First come named turns, each shown by rows before and after it. For each pair of rows after them, which turns, in which order, take the first row to the second? The first pair is done for you.
Gamab:
[-22  15   3 -20 -21   5  -5   3 -20 -18  21  -6   6 -28  10   8  -9  22
  26  -4  19  13   1 -24  19  27  -2]  ->  [-29   9 -20  10   3 -14 -10  10 -18 -24 -22  -4 -12  -3 -26   8   7  -3
 -25  -4  35 -26   8  23  -4  17   4]
[  2  30   4  12 -15  33  16 -16  25   5 -20 -36  30 -23  -1  -1   3 -22
 -18  -6   4 -12  26   9   2  -3  18]  ->  [ -2  35  15   5 -18  43  15 -17  29  15 -10 -32  35 -28   8  -8   5 -25
  -2  -3   5  -4  25   0  14  -2  18]
[-22  27   9  -2  -3  -1  -8  22  -5  -5 -47  -4  14  17 -13 -35  -4 -37
  -4 -19 -11   2  15  39 -12  26  13]  ->  [-17  24  13 -13  -7   7 -10  23  13  17 -16 -13  28  18  22 -50 -17 -23
  15 -20 -18  28   4  13 -13  22   3]
vipi:
[-20  -3 -18  19  -4  -8 -11  18  -5 -16 -34 -12 -18   4 -29  19  10 -11
 -12 -12  16 -22  17  12  -9  14 -14]  ->  [ 20  -1   8  -1 -23 -30   8  -9  -8 -37 -18  22  23 -30 -19  29  15   0
   3 -16  -2  -1  14  10 -13 -14  -6]
[  1 -18   5   6   4  23   1   8  25  24   9 -14  24  25  25 -27 -21   1
  13   4  -4  14  -5 -15   0  -6  -1]  ->  [-27 -10  -6  14   8  10  -9  19   5  11 -19 -18  -7  26 -15  -7  -3 -10
  -3   4  12 -18   1   4   5  26  -9]
[  8  28   9 -33  25 -23 -14   8  17 -11  -4 -15   6  17   7 -16 -26 -31
  18 -16 -11  20  10  15 -27 -21  -2]  ->  [  4  29   6 -29  26 -23 -13  14  21 -18 -11 -20   6  23  -3 -10 -23 -39
  12 -17  -6  15  10  14 -25 -12 -10]
letu:
[-25   6   4  -8  -3  -1 -61   8 -52 -61  13   3 -39  -6 -18  44  24 -42
  15 -26  23 -23  14  26  30  33   7]  ->  [-29  10   1  -4   2   5 -65  19 -40 -44  10 -22 -42  -1 -13  32  15 -47
  19 -23  17 -10  17  23  36  33   5]
[-47  39 -12 -34 -12  27 -27  23 -10  27  -3 -55 -38  14   7 -11  -4 -24
  19  10  27  -6  -6 -37  17  57 -44]  ->  [-41  -3 -50  10   3   8  -6  24  15  15 -23 -25 -68  31 -43  -6  14 -25
 -43  30  32 -55   2  12   3  21 -12]
[  1  16  -8 -11   1  20  -7   6  20  10  17 -15  -9  12   4  -6 -18  -2
  -4   7   2   3   5 -20   4  -7  -3]  ->  [  6  -3 -13   2   1  15   3   3  24   7  10  -6 -16  15 -13  -2   0  -3
 -20  20  -2  -7  -1  -7   0 -16   3]
[ -5  -5 -11  -9 -39  -6  -4 -13   2 -10  32  15  -5 -32 -24   6  16  30
   8   2   3  15 -26  -2  33  13  -8]  ->  [-19   5 -14  -9 -28  23 -14   0  15  12  26 -22  -7 -16 -13 -11   9  14
  23   4  10  21 -20 -14  28  26 -20]
zifi:
[ 57  15  -6   6  23 -43  28   0  -3  -1  24  -6  32 -18  51  18  -5 -14
 -24 -23 -17 -21  63  -8 -28 -22   8]  ->  [  6   9 -15  -2  15   4  21  18  12  25  59 -34  -5   7  68 -11 -11   7
  -5  -5 -15 -19  36 -58   5   4 -15]
[ 10   0 -30  36 -18   6   7 -20 -34   6  35  37   4   3  -2  18  31  28
 -22  30  16  -2 -15   6  39  28 -18]  ->  [ 36 -14 -33  43   6 -13   8 -24 -14  13  12  29  36  11  13   8  34   4
 -30  15   5   2 -11  39   6 -14 -11]
[ -6  10  31 -25 -20  14 -14  -2 -38  -1   6  -6  -5  10  24  -8   5  18
  21  -2   1  -1 -11 -35   1   5 -12]  ->  [ 23  11  35 -23 -13 -15 -13 -14 -47 -13 -17  12  22  -4  20   4  10   4
   4  -7  -6  -2  -8   1 -19  -3   4]
Zat:
[-18  37 -28  17  11  10   3  -6  -7 -20 -17   5 -29 -14 -19   3   2 -20
 -37 -16  39 -87   8  58  33  13 -15]  ->  [ -5  14 -34  27  21   9  19 -13  11  -3 -10  18 -27 -10 -13  -6  -3 -17
 -51  -6  32 -88  11  58  31  -6  -6]
[ 32 -43 -12  11 -10 -38  45 -20  25 -15  20  68  29  26 -23   4  36  35
 -46  53 -14 -35   1 -23   3 -50  24]  ->  [ 14 -23   6 -14 -37 -29  43 -22  -8 -34  42  67  21  -8 -23  23  39  52
 -15  47 -13 -22   0 -53  35  -9  15]
[ -3   2  -3  25 -11 -27  -9   3 -42 -37 -47  27 -26 -14 -74  44  16   3
 -36  13  18 -38  29  34  -8  18  -6]  ->  [  0  -8 -12  24   2 -27   0   6 -30 -31 -38  39 -18  -1 -70  36  19  -1
 -39  25  16 -37  29  43 -17  -1  -1]
[ 38  22  -4 -28  -3 -16  32 -30 -38 -29   6  15  10 -13  -8   4 -35  -6
  -9  11 -19  14   0  -1   9 -37  13]  ->  [ 26  33  -2 -32 -11 -17  39 -20 -38 -31  -2   6   5 -25  -9   9 -38 -15
  -7  18 -22   8   0   0  15 -32   9]
Now pairs of rows:
Each pair is 2 to 3 turns apart.
[-41 -23 -23  33   3  47   0   4  42  45  32 -26 -22  34   6 -49  -7   2
  -8  20  -4  -2 -28 -42  -3 -14 -21]  ->  [-54  -5  -8   9 -20  56  -4   2  17  36  46 -33 -28   7   8 -35  -6   8
  22   1   1   5 -25 -57  18  23 -28]
Zat, Zat
[  8 -12  19 -19 -21  19  15 -10   0   7  44   1  41  -9  42 -24 -20  24
  40  15 -24  34 -18 -62  17  -2 -11]  ->  [-50  26  -6 -25 -17  29 -15  22  -9   5   1 -53   3  13   6 -19 -11  -7
  40   0   7  10   0 -44  17  57 -30]
Zat, vipi
[ -1   0 -44  35  49 -40   6  13  29  19 -86 -24 -30  63 -18 -37  10 -49
 -61 -14 -20 -45  18  47 -42 -32  -1]  ->  [ 64 -26 -14  18  18 -75  51 -33   9 -18 -34  51  -2   3 -16 -15  16   2
 -50  18 -40 -24   5  34 -25 -79  22]
vipi, Zat
[ 31 -34 -16  41 -14  10   1 -16 -10 -11  43  37  10 -50 -44  25  21  52
   8  31 -15   3   3  -7   4 -20  21]  ->  [  3 -45 -41  71  26  39  -4  11  32  46  19 -13   0  15 -20 -18  14  20
 -11  20  -5 -11   3  -2 -18 -22  19]
zifi, vipi
[  6  16  -6  -4  -7 -50   8  -9 -29 -35 -44  11  -4 -29 -38  49  20 -26
 -15  -8   7 -11  21  54 -18   0  17]  ->  [ 22 -15 -14   7   1 -50  30 -14  -1 -12 -22  35   1 -11 -33  34  22 -13
 -34   9   2  -6  15  48 -20 -25  31]
Zat, Zat
[-43 -37 -39  25  -4  58  -3   4  27  45  35   2 -30  28  -1 -33 -21  12
 -15  42  17 -23  -8 -56  17   4  -2]  ->  [ 43  15   8 -10   9 -17  -7 -28 -21 -19 -19  27  84 -32  27  13 -24 -35
  17 -21  -4  40   8  17 -41 -42  29]
zifi, letu, zifi
